rotation steps, each row followed by its count of steps:
The counts run from 0 to 427.
[ 77  82 110 102 163  78 138 150 124 123 114 116 131 160 108 129 116 186
  95 137 109 151 110  84 120 114 147 143 112 120 150 117 125 148 115  98
 111 137 100 139 172 117 103 144 143 171 145 129 106 151 133 128 174 150
  98 152 151 119 148 154  94  89 178] -> 153
[118  84 143  54 128 111 135 136 140 115 126 126 144 144 151 139 113 172
  77 139 112 144  95 101 110 106 167 117 121 111 136 138 126 142 138 120
  91 131 125 130 198 138 123 115 110 174 128 127  71 133 144 127 175 180
 111 155 141 119 169 161  95 107 118] -> 236
[122 122 139 107 170 101  94 150 117 117 159 141 134 143 119 118 117 172
 114 174  86 162 154  98 101  93 172 152 128 110 147 119 104 137 114 125
 138 109 151 124 137  89 107 139 134 132 139 105 112 156 139  84 154 141
  75 177 161 129 167 133  73 140 173] -> 414
[ 98 106 100  65 138 125 120 144 134 129 128 123 161 137 112  98  99 172
  99 120  98 158 132 106 111  89 126 120  94 134 140 107 147 174 113 135
 111 109  93 105 158 112 122 122 126 181 134 117  97 147 125 103 162 116
  50 119 151 113 154 126  79  94 164] -> 361
[102 125 115  87 140 115 142 102  72 127 122 128 156 123 103 123 103 130
 133 138 110 164 119 111 125 119 152 100 143 152 172  97 123 169 130 117
  95 166 114 127 147 133 102 100 116 187 121 122  87 140 146 130 177 131
  80 136 127  89 133 122  59  91 199] -> 97
[142 120 145 111 185  75  90 115 133 152 159 133 136 137 127 140 127 172
 123 162  98 120 129  91 140 112 179 132 122  88 144 150 147 147 114 113
 141 140 132 119 171 114 127 158 144 147 108 132  98 148 168  90 124 111
  74 166 132 103 163 156  75 135 174] -> 206
[126  88 110  79 122  98 104 122  86 135 159 138 143 132 138 105 129 114
 126 133  92 152 108 126 120  97 166 106 100 159 186  99 152 125 159 116
  92 124 134 109 144 136 101  77 106 179 143 113  75 113  97 128 168 177
  91 143 104 119 153 128  86 107 171] -> 30
[159 146 162  48 148 125 110 123 111 109 176 125 173 167 128 109  92 152
 116 146 106 154 120 107 112  85 153 119 142 109 156 168 116 133 111 157
 138 111 157 121 131 102 130 130 126 163 133 105 108 163 143  94 151 136
  61 130 152 137 174 119 103 133 155] -> 347
[132  98 113  68 123 114 131 143 129 121 152 135 163 129 123 100 121 157
 100 131  72 144 112 109  89  95 139 117 103 122 165 103 133 183 129 106
  90 128  84 108 161 100 151 139 124 172 141 125 112 148 145 127 159 116
  75 108 136 115 126 119  77  96 180] -> 19
[126 118 123  82 155  90  92 118 116 138 155 119 143 154 126 121  86 150
 124 146  89 116 156 109 157 102 161 107 113 145 141 147 159 130 124 102
 163 101 150 113 142 121  96  98 144 176 131  92  84 153 122  92 140 126
  66 147 113 141 194 117  94 130 171] -> 340
[141  92 133  59 153 106 121 129 136 106 177 141 142 126 147 120 132 156
 109 141  82 119 143 113 122 109 184  87 107 106 152 110 116 163 119  96
 113 145 127 119 148 120 168 144 107 188 113 106 101 159 147 119 134 128
 101 167 128 128 150 128  74 143 174] -> 308
[126 127 119  98 145 111  82 148 124 156 174 145 134 153 132 106 141 139
 121 139  80 143 141 120  88 105 164 118 104 138 170  80 147 143 145 116
  97 141 137 125 149  98 108 127 113 163 156 110  66  96 135 101 172 142
  72 150 137 140 148 132  68 140 159] -> 392
[104 124 142 105 149  94 119 124 118 133 159 145 134 139 131 138 120 146
 137 129  82 138 132 116 125 124 185  97 118 117 173  84 146 151 142 114
 115 165 152 130 122 125 128 158 123 179 127 129  73 119 145 106 173 136
  60 170  94 129 143 143  76 138 185] -> 104
[144 143 132 117 183 142  96 125  88 155 159 121 132 160 132 137 134 155
 146 168 133 147  96 109 125 103 174 109 138 128 172 146 155 144 126 145
 131 141 138 128 187 101  71 100 128 168 136 109  67 108 167 137 144 147
  89 174 139  98 130 142  98 138 156] -> 191
[155 124 113  73 111 109 118 133 111 108 169  97 161 178 125 108 110 150
 101 143  69 114 104 114 119  98 165  92 119 147 150 122 149 138 124  90
 136 144 114 132 164 123 103  91 139 171 173 106  69 137 150 144 157 116
 101 140 124 145 161  97 110  98 149] -> 322
[112  75 123  95 145  78 122 123  96 125 163 142 142 116 145 117 118 128
 136 127  83 137 135 110 124 119 183 106  93 127 178 110 132 131 134 107
 100 114 142 111 128 123 131 132 110 189 118 100 112 159 111 120 153 172
  92 154  96 115 155 131  80 134 191] -> 25
[127 100  94  69 118 116 122 134 107 106 155 127 173 144 108 101 109 162
 113 137  71 141  99  98 116  80 133 113  81 139 170 117 151 164 146 109
 104 125  98 103 166 110 136 118 144 160 148 129 116 156 132 131 158 109
  67  96 125 116 133 114  99  74 178] -> 15
[123 133 109  93 152 129  80 136  82 141 161 118 138 167 131 122 129 126
 128 158 111 168 119 114 105  92 149 115 128 154 159  96 142 147 129 150
 120 116 136 128 169 102  75  80 127 163 165  94  77 109 137 143 160 149
  89 148 149 127 147 103  98 123 171] -> 400
[118 111 144  83 167  86  77 127  77 141 150 125 144 201 107 147 129 146
 149 140 120 136  95  75 145 107 123 128 134 133 170 130 145 138 144 112
 127 165 129 120 153 121 103 141 152 165 160 135 115 132 138 127 151 116
  79 118 141 118 158 136 105 101 201] -> 140
[133 129 114 125 152  89  91 137 101 153 174 119 144 138 115 125 121 160
 132 150  92 143 132  87 128 111 117 160 134 146 183  97 137 116 107  93
 113 127 115 136 134 105  90 107 146 137 161  96 107 128 129 105 165 120
  80 160 147 108 149 119  58 107 198] -> 412
[103  97 119 123 170 123 118 119  95 122 131 136 117 150 112 146 123 182
 127 148 122 126 136  95 140 116 173  88 101 129 151 108 132 180 149 104
 120 174 147 135 183 128 109 128 137 196 125 106  62 150 154 148 149 135
 101 158 135 120 131 149  83 129 181] -> 175
[142  99 124  78 140 114 115 100  83 110 155 147 173 103 113 108 102 121
 127 144  97 143 137 108 115  87 164 110 113 134 175 139 109 157 153 123
  92 117 138 107 138 112 135 115 111 162 106 119 137 183 142 122 135 142
  74 121 131  92 148 115  78 115 189] -> 17
[142 107 124 108 178 120  81 125 112 131 186 120 143 159 136 135 126 186
 143 145 113 119 112  84 156  88 146  95  84 114 168 170 151 135 125 117
 142 114 153 106 164 100 123 119 151 180 142  96 112 170 142 139 123 126
  72 136 114 128 149 144 110 140 165] -> 273
[140 142 133  63 136 104 120 118 122 125 157 106 174 158 135 114  85 151
  95 148 101 165 115 113 113  98 136 134 144 145 150 155 135 121  99 142
 146  95 112 129 153 112 100  85 122 161 149 102  86 132 138  92 173 152
  76 139 157 132 186 109  92 108 147] -> 342
[163 113 141 111 168 102  96 124 109 148 191 124 159 173 149 131 120 161
 147 138 106 109 110  91 149 107 163 101 105 129 178 188 158 112 130 116
 139 118 149 124 154  98 114 132 145 187 134  88 111 161 157 123 119 134
  85 135 112 128 153 129 110 147 162] -> 269
[134 123 141  96 150 107  90 120 101 147 178 155 139 125 143 110 134 123
 127 151  96 151 154 120 100  99 179 120 120 136 176  93 120 133 147 130
  92 129 172 127 126 112 116 118 102 160 130 101  81 124 139 100 169 161
  72 167 141 129 156 123  58 153 175] -> 391
[141 111 157 112 149 135 108 114 108 117 155 129 138 120 159 149 107 164
 129 156 121 118 126 108 125 105 162  98 116 122 156 156 111 139 129 118
  97 125 176 123 171 104 114  93 105 181 109  64  88 170 163 159 151 169
  97 156 147 106 161 151  71 144 151] -> 253
[134 128 152 117 165 125  98 112 132 169 157 151 131 147 122 135 136 168
 124 150 123 136 120 110 119 120 179 115 126 135 159 129 145 152 151 108
 120 172 144 140 166 114 115 136 125 175 123 124  41 104 158  90 151 139
  76 163 144 131 143 154  74 132 165] -> 183
[131 128  98  93 144 126 106 157 120 126 176 109 154 159 117 120  94 184
 136 118  82 136 115  88 141  94 104 106  99 120 177 120 161 135 112 114
 118 118 131  96 144  99 108 118 142 159 152 104 122 155 121 124 155  97
  54 128 121 113 135 134  89  98 168] -> 353
[136 122 134  93 132  73 117 137 121 108 153 114 161 171 109 113 118 160
  98 178  70 160 123 110 111  98 168 139 121 152 140 119 130 128 119  98
 166 117 123 142 140 107 108 114 150 155 174 122  73 134 139  94 170 136
  93 138 144 166 170  99  92 124 164] -> 55
[172 109 150 100 161  87 102 103 114 158 177 134 161 163 141 126 115 140
 136 138 113 104 130  95 153 114 180 113 107 146 164 193 152 117 150 105
 132 123 145 136 156 107 111 117 137 177 130  97  92 144 165 103 125 147
  81 128 124 125 171 123  98 141 165] -> 265
[139 129 135 120 160 100 121 130  96 106 153  98 160 172 140 150 127 189
 110 164 103 144  86  98 138 112 180 117 109 111 149 158 144 135 123 129
 150 136 130 149 185 117  98 132 160 161 157 113  79 146 181 150 151 136
 103 162 119 126 130 132 121 131 149] -> 193
[150 130 141 103 128 107 124 131 126 105 191 108 161 139 148 144 107 179
 120 157  69 113 134 100 134 115 153 109 110 112 158 118 114 117 103  95
 131 121 157 126 136 121 140 114 140 161 152  76  98 182 156 140 161 109
  87 159 127 145 160 120  77 136 156] -> 331
[157 123 128  56 143 132 107 117  99 106 165 139 143 144 133 120 114 110
 121 168  99 130 131 135 117  76 199  82 132 142 151 144 131 140 146 123
 136 126 163 115 159 130 107  73 102 167 125 105  66 141 143 123 140 151
  87 163 137 130 178 112  94 130 140] -> 320
[165 113 147  97 158 112 115 139 139 129 187 115 171 176 150 118 126 181
 109 147  98 128  97  94 115 101 176 117 101 113 163 184 138 121 118 122
 136 112 129 143 165  92 130 144 142 171 149 103  95 151 174 110 133 137
  82 135 137 142 157 125 120 151 142] -> 268
[136 102 115  67 136 134 102 120 105 138 153 152 148 115 114  99 109 123
 125 135  95 150 119 121  94  86 142 112 114 138 171 104 135 179 135 115
  85 130 113  96 158 106 136 117 101 167 115 116 113 138 127 117 141 122
  66 107 151  84 139 130  73 105 195] -> 18
[106 122 138  76 167 109 113 117 108 107 120 149 144 131  92 115  99 149
 121 166 110 169 138 117 115  87 165 123 136 129 146 135 112 168 116 124
 147 124 144 108 133 110 121 133 124 162 110 126 104 158 123  69 137 142
  73 139 159 125 158 137  64 119 186] -> 76
[129 109 146  65 148 115 104 144 113 124 173 134 151 148 139 112 102 154
 131 151  92 173 107 102 104  87 173 125 107 101 163 165 147 140 118 150
 138  87 147 109 140  94 126 144 108 178 113 101 118 154 121  93 140 167
  60 135 120 120 157 144 105 144 163] -> 5
[125  97 120  72 119 115 135 149 133 123 161 132 156 131 141 107 127 158
 104 133  70 165 112 115  81 106 149 117  94 120 167  89 139 164 109 119
  85 116  91 114 157  93 142 140 101 191 132 108 100 130 125 121 168 147
  89 136 131 108 136 127  79 112 172] -> 23
[119 134 138 109 159 112 126 126  88 107 132 128 147 141 138 128 118 133
 123 164 106 168 112 127  99 103 212 106 130 122 158 131 124 130 150 152
 123 123 168 128 146 118  75 109 122 150 136 133  71 138 168 134 182 175
  68 159 132 122 153 126 105 142 141] -> 111
[117 130 123 117 133  80 130 125 101 156 150 118 154 131 132 138 123 139
 137 123  85 140 108 112 121 139 153 111 126 139 189  87 163 127 131 112
 105 157 126 136 128 128 104 129 121 167 142 125  73 101 142 115 198 145
  64 173 100 116 138 139  65 104 184] -> 105
[124  99 106  60 142 134  93 137  95 124 162 137 145 154 117 107 112 152
 137 136  97 154  93 101 123  75 142  95  87 118 167 129 171 162 144 143
 125 107 143  81 162 114 119 118 130 172 129 128 103 134  99 123 140 133
  58 107 117 119 146 145 106 113 169] -> 10
